One turn sends every row of this set to another row. A few are shown first. Where does it send the rows asked after them?
W: -.08 .04 -.05 .14 .00 -.24 -.06 .01 -.07 -.16 .10 .32 .01 .02 -.06 .02
 .12 -.04 -.09 -.15 -.05 .12 -.26
M: .00 .00 -.07 .17 .04 -.23 -.06 .04 -.18 -.13 .04 .34 .07 .02 -.01 .06
 .06 -.03 -.11 -.23 .07 .18 -.17
L: .16 -.11 .04 .23 -.40 -.15 .00 -.15 -.01 .16 .02 -.19 -.07 .08 .01 -.39
 -.09 .07 .01 -.14 .22 .06 .24
D: .03 -.12 .03 -.16 .06 .22 .04 .04 .10 -.06 .23 .01 -.04 -.03 .21 -.08
 -.26 .06 .39 .09 -.03 .01 .07
J: .16 -.09 -.03 .07 -.39 -.02 .01 -.13 -.02 .14 .06 -.18 -.13 .02 .01 -.49
 .00 .00 -.06 -.12 .25 -.02 .17
S: -.01 -.03 .03 -.11 .16 .30 -.06 -.06 .09 -.02 .30 .06 -.10 -.06 .23 -.11
 -.20 .09 .35 .09 .00 .00 -.04
U: .00 .04 -.03 .15 .03 -.22 -.17 -.05 -.10 -.06 -.02 .32 -.04 .13 .08 .12
 .09 -.03 .00 -.29 .06 .19 -.25
F: .06 .00 .13 -.17 .09 .20 .04 -.03 .02 -.03 .22 -.02 -.14 .03 .24 .00
 -.25 .18 .42 .03 -.02 -.09 .05
C: -.07 -.05 .11 -.09 .04 .30 .00 -.05 .15 .06 .31 .06 -.14 .05 .19 -.05
 -.24 .06 .33 .10 .03 -.14 -.04
K: .08 -.15 .05 -.13 .03 .24 .04 -.03 .20 .08 .26 .03 -.09 -.01 .15 -.05
 -.24 .17 .42 .11 .01 -.07 -.07
E: .22 .03 .05 .12 -.37 -.12 -.01 -.16 .05 .10 .05 -.21 -.24 .00 .12 -.37
 -.10 -.02 -.12 -.11 .32 .04 .10
H: .31 -.11 -.02 .11 -.36 -.19 -.02 -.22 .01 .13 .04 -.08 -.08 .12 .05 -.43
 -.10 .06 -.04 -.13 .27 -.02 .13
V: -.05 -.10 .07 -.17 .02 .32 -.02 -.11 .10 .03 .26 .08 -.08 -.03 .24 -.13
 -.31 .08 .28 .13 .02 -.09 -.11
Y: .02 .03 -.09 .16 .01 -.25 -.11 -.04 -.05 -.12 .03 .37 -.06 .09 -.06 .10
 .06 -.09 .04 -.12 .11 .18 -.31
T: .10 -.15 .00 .18 -.32 -.14 .04 -.18 .01 .08 .09 -.14 -.10 .03 -.06 -.51
 -.10 .05 -.05 -.15 .24 .08 .17
R: .19 -.10 -.11 .06 -.40 -.07 -.03 -.21 .01 .10 .04 -.09 -.20 .00 .13 -.45
 -.06 .09 -.16 -.14 .26 .11 .15
A: -.14 .08 -.01 .17 -.05 -.29 -.01 -.01 -.08 -.04 .05 .27 .02 -.04 -.01
 .12 .16 -.03 .04 -.18 .04 .15 -.23
X: -.02 -.01 -.07 .14 -.02 -.13 -.08 -.01 -.10 -.17 .02 .32 .05 .11 .04 .03
 .06 -.01 .02 -.28 .02 .29 -.29

W goes to -> R
M goes to -> J
V goes to -> X
Where do these go?
E goes to -> F
L goes to -> C
K goes to -> Y

